(in the rows, 128 means zero)
One turn or mirror swaps these rows in pairs. Which row does each one swap with?
The rows were stretched afterwards, more along some directions than others.
luv: [123 151 128 140 127 112 151 117 126  96 125 128  94 131 111  98]
kuf: [116 128  83 120 138  92 114 170 122 147 136 121 122 102 120 122]
dake: [116 158 123 130 119 107 137 113 120 114 126 134  89 132 118 110]
fuz: [ 87 123 132 134 158 105 119 158 130 127 137 160  95 130 147 138]
kosod: [145 120 116 117 136 126 143 147 109 130 128 139 134 116 114 112]
posof: [122 143 141 136 128 111 134 166 100  96 133 163  95 149 140  70]
kefo: [131 117 105 150 151 124 129 155 129 116 138 152 141 129 112 106]
gutu: [120 136 132 131 132 120 123 163 112 116 130 158  94 133 141  97]
vos: [125 131 128 145 133 122 127 163 111 112 115 140  98 145 126  91]
Lupiv: [110 114 157 117 152 145 147 155 125 117 128 163 109 148 144 125]
safo: [135 121 113 124 128 114 126 147 110 144 127 129 122  98 109 121]
Dorik: [130 129 101 131 132  97 130 184 137 112 141 140 113 138 128  87]
fuf: [135 132 119 128 150 106 138 147 119 133 123 128 143 100 101 117]
Domi: [ 96 134 133 139 124 103 128 134 124  95 141 160 100 163 133  86]
Vub: [ 95 145 107 125 105  97 119 128 114 133 135 114  93 136 122 111]
merut: [105 126  99 132 144 102 123 170 131 110 131 128 136 148 116  81]
gevir: [108 147 131 131 133 102 135 112 125 112 124 141  80 127 126 123]
Gal: [121 133 116 134 127 110 114 169 100 123 124 147  98 129 131  94]
gupab: [104 130 166 104 160 128 146 151 127 113 136 170 111 141 148 120]
bize: [127 146 121 146 144 111 146 110 140 105 124 138  87 119 116 121]
Rar: [121 121 115 144 152 121 144 144 148 109 143 147 114 145 118 109]
dumup: [ 78 127 136 124 132 114 121 137 124 109 134 144 126 155 129 107]
fuled: [127 154 132 131 116  96 140 101 108 109 127 142  93 128 119 104]
mib: [111 121 120 131 144 137 133 148 146 117 136 127 131 130 113 119]
pov: [122 144 131 161 142 110 128 146 106 101 127 170  89 147 132  91]
mag: [115 115 139 124 160 118 137 172 128 124 128 152 118 135 136 123]
lifi: [135 120 114 114 132 109 130 152 107 142 129 130 139 105 113 122]
Likup: [105 134 105 117 134 105 122 157 116 149 138 122 118 111 123 125]
pubo: [112 127 152 131 171 114 139 168 129 118 127 162 121 131 133 115]
gopus: [108 126  95 137 127  94 120 164 124 120 125 114 117 143 110  79]
mafo: [139 133 103 128 135 115 136 129 127 128 121 122 133 112 110 127]
Fizo: [110 143 129 159 141  99 127 114 123 103 118 151  93 147 120 111]
Muka: [ 92 134 130 159 162  96 107 166 118 118 126 132 111 136 122 104]
popi: [116 118 137 128 156 119 135 169 134 127 128 153  99 130 136 119]
tika: [116 129 129 130 159 110 137 164 142 101 151 168 120 145 138  94]
rarim: [ 99 130 132 115 148 125 142 147 156 111 144 154 116 152 138 117]
Lod: [ 99 125 130 153 171 107 129 160 126 122 137 163  99 135 139 125]
Varo: [ 98 156 118 127 139  72 118 131 122 126 135 113 114 119 114 107]
mula: [111 117 124 118 121 131 123 169 118 128 148 147 124 145 132 100]
nivul: [119 131 142 137 159 113 138 147 130 107 129 173 109 145 148 120]
zase: [118 146 109 127 109  97 112 140 104 127 122 129 112 136 119  92]
Res: [ 84 126 132 128 110 103 111 144 103 121 130 134 110 150 127  92]
meb: [112 125  93 132 112 115 119 166 125 117 129 115 123 146 109  78]
Fonul: [107 130 113 162 137  96 114 162 105 116 135 152  92 151 133  91]
movif: [122 130 118 137 120 104 128 140 124 114 140 143 115 126 121 111]
Zafel: [138 119 121 132 160 135 141 152 120 124 120 133 137 110 105 120]

Varo swaps with Muka
Rar swaps with mula
rarim swaps with kefo

